(in the rows, 128 means zero)
Named moves come first, each a turn or a mirror and shown by rows before and after it. Which of them, in which order, take the first row of each pair that follows to the second? Write the first one first, as in the answered first pair.
luba (before |-> after):
[114 134 159 113 112 126 107 129 124 141 153 103 150 129 137 151 152 149
 111 130 127 123 132 123 136 141 107  97 132  61 139 176] |-> [110 131 149 127 117 140  99 126 123 140 139 108 127 127 143 151 147 154
 105 134 124 123 149 127 146 131 116  94 134  71 133 176]
[152 139 162 155 151 105 128 130 118  60 137 128  94  91 106 115 134 117
 170 117 151 128 115 138  77  97  83 105  88 115 120 164] |-> [145 121 166 146 139  86 150 131 117  77 142 124 100 100 104 108 144 113
 176 107 144 125 114 132  76 117  83  98  89 103 111 158]
[125 128  90 126 156 119 143 121 141  91 123 156 127  85 113 131 142 120
 118 149 148 117 125 193 116 139 126 134 119 163 114 114] |-> [115 118  93 116 143 115 176 117 135 102 125 140 145  92 102 134 151 115
 129 136 140 118 112 179 121 161 123 135 120 149 114 111]
[126 130  99 155 132 117 110 110 140 118 120 132 110  98 103 126 138 128
 132 148 123 112 110 140 109 115 115 138 102 146 133 134] |-> [121 120 109 145 115 111 140 104 127 133 128 116 118 106  95 125 149 112
 147 141 118 113 100 133 106 140 111 137 107 129 129 117]
vus (before |-> after):
[109 103 138  80 122 118 157 131 137 170 157 121 152 133 141 129 117 119
 129 102 112 165 116  88 148 171 171 120 157  90 125  99] |-> [123 129 146  96 137 137  78 144 130 167 151 137 138 121 167 147  99 170
  82 129 125 160 153 132 138 133 156  97 147  71 110 160]
[113  98  91 106 123  81 178 114 147 150 129 132 122 121  60 106 120  84
 130 106 141 167  92 142 100 142 145 161 113  88 119 102] |-> [ 89 101 124  92 114 112 133 135 149 158 139 106 131 131  94 128 144 106
 106 105 151 178 109 134 128 135 134 127 115  26 116 137]
[150 183 128 163 144 144  69 132 120 104 131 145 111 110 116 119 124 165
  99 162 127 101 140 162 115  96 122 123 109 140 135 165] |-> [157 157  91 150 137 114 152 112 117 106 126 151 114 114  87 101 120 111
 149 135 118 102 107 145 104 129 131 155 119 188 144 103]
gemor (before |-> after):
[135 127  97 134 154 128 145 114 142 117 117 139 131 133 114 124  99 107
 143 113 103 115 125 121 134 146 138 155 120 185 136  91] |-> [146 138 107 146 150 107  98 118 150 101 120 142 134  99 114 141 103 138
 117 154 126 105 133 168 122 127 115 119  93 132 128 160]
[ 87 143 130 112 201 181 146 135 122 154 110 146  89 156 167 120 128 133
  97 125 124 137 167  94 166 134 177 167 144 210 122  66] |-> [114 128  99 131 154  88 188 112 132 120 101 177 115 101  87 148 122 123
 122 176 164  79 115 195  91 151 127 154  79 188 124  80]
[119 114 125 115 136 137 137 125 119 124 124 136 141 130 134 122 123 113
 139 103 117 118 133 108 139 130 139 135 126 127 123 110] |-> [131 113 115 122 133 117 133 127 109 119 118 140 146 111 118 119 124 116
 137 127 129 113 133 142 124 136 126 125 111 119 112 141]
Then:
Between the rows of a pair lie 2 to 3 moves.
[168 148 116 142 121  87 132 114 147  84 108 155 116  99  92 137 121 133
  84 162 152  98 139 188  93  78 116  90  89 113 136 190] |-> [169 144  85 139 142 100 176  93 148  87 100 185 104 120  88 106 113  98
 119 126 130 113 135 154 104 102 145 150 116 211 145 118] -> gemor then vus then gemor
[ 96 120 116  95 117 106 169 118 127 142 138 173 120 174 112 149  86 121
 145 110 127  97 106  84 142 196 146 140 174 157 137  61] |-> [118 142 147 122 134 134  57 130 132 124 132 171  97 148 147 179  78 195
  80 146 144  96 151 113 149 150 132 105 158 116 127 154] -> vus then vus
[123  92 126 121 113  98 151 108 151 120 111 136 166 138  98 147  98 102
 158 138 135  98  92 163  93 166 105 173 125 123 131  61] |-> [145 136 135 145 150 178  45 129 159 115  98 147 126 139 154 144  79 159
  96 161 135 125 146 152 132 105 109 148 150 147 132 116] -> luba then gemor
[154 147 113 139 122 101 158 116 137 113 126 181  78 135  92 165 116 120
 196 124 115  87 142 113  98 126 120 175 168 178 114  60] |-> [119 144 158 119 123 141 142 136 127 147 161 138  87 162 136 165 154 123
 185  94 103 125 155  46 139 130 134 142 194 117 104  73] -> gemor then gemor then luba
[166 116 116 190 113  65 111 107 148 102 101 169  65  80  43 159  68 149
 114 148 151 114 157 153  69  99 105 147 152 195 145 111] |-> [143 123 125 174 144 131 117 118 153 126 109 149  64 117  83 128  61 134
 121 107 126 151 181  82  98  98 145 162 196 236 160  57] -> gemor then gemor
[171 148  96 168 177 178 102  89 153  94 127 106 106 175 175  69 153 164
 100 118 135 168 150  96 133 119 163 164 123 183 123 126] |-> [152 121 100 149 151 164 160  80 145 124 145  89 120 188 158  55 164 129
 139  91 123 160 130  69 130 160 165 174 124 162 123  93] -> vus then luba
[121 150 110 138 132  96 120 112 127 108 116 140 117 121  80 164 129 142
  89 156 118 133  68 162  91 109  88 108  73 102 139 202] |-> [ 72 142 140 109 158 165 136 132 125 152 141  96 106 177 137 142 144 104
 104  93  86 177  93  53 149 135 134 119 132 107 146 153] -> gemor then luba
[185 131 123 142 180  97 154 124 129  89 113 189 102 118  75 142 129 110
 114 109 111  62 140 200  60 117 146 174 122 185 116 101] |-> [164 135 155 140 205 165 120 152 128 120 120 166  91 153 130 124 137 102
  99  76  91  98 182 115 122 102 175 170 169 198 121  82] -> gemor then gemor
[133 150 153 140 161 189  52 142 116 137 122 114  91 152 177 112 119 145
  76 133 110 166 166  88 151  97 135 109 149 133 133 141] |-> [100 102 111 108  92  70 194 120 106 146 143 105 151 141  87 134 130  93
 156 136 114 112  76 130  88 170 112 119 115  73 126  96] -> luba then gemor
[175 120 111 130 117  49 194  92 131  96 135 129 121 111  96 120 112  87
 163 144 129 136 116 138 117 112 142 114 117 110 125 140] |-> [184 135 118 151 131  62 142  90 125  89 128 143 118  99 110 134 115 123
 128 168 141 136 131 157 115  82 123  93 115 109 113 180] -> vus then vus then vus
[156 142 124 163 151 147  79 117 140 108 109 152 104 107 139 111  98 157
  92 159 129 116 159 140 111  91 133 126 124 207 135 170] |-> [155 130 104 162 141 120 107 110 137  91 107 154 116 113 114 112 102 139
 113 153 126  93 125 154  90 110 135 150 125 227 144 139] -> gemor then gemor
[133 121 100 117 104  70 210  88 132  95 123 135 119 107  87  94 122  97
 159 148 148 133 120 154  89 105 124 113  87 103 102 142] |-> [144 125  90 127 141 127 192 102 142  99 107 144  94 131 112  70 106  87
 157 120 133 165 143 109 126  83 147 150 134 204 111  92] -> luba then gemor then gemor
[113 112 130 125  97 113 116 135 132 133 140 147 152 125 110 158 125 147
 129 141 148  91  95 147 105 179 103 127 114 105 139 114] |-> [ 91 112 138 115 122 149 107 151 133 152 146 128 139 160 141 146 139 142
 129 108 122 110 116  95 146 178 132 134 147 112 130  96] -> luba then gemor then luba
[ 56 168 228 104 120 145  74 158 116 165 146  79  90 134 172  91 170 171
 127 108 141 146 190  94 145 131 123 116 140 134 118 132] |-> [ 35 142 208  85  81  76 160 150 106 162 157  92 117 135 118 104 176 128
 172 112 155 106 130 134 105 194  98 128 111 113 117  83] -> gemor then vus then gemor
[118 132  95 123 145 151 106 130 140 132 103 157 118 156 119 123  96 116
 131 120 118  90 110 126 126 158 135 184 147 236 143  57] |-> [124 144 135 140 120 141  39 143 127 119 119 129 130 127 133 169 126 187
  89 178 157 103 127 164 127 111  93  94  92  91 117 187] -> gemor then vus then gemor
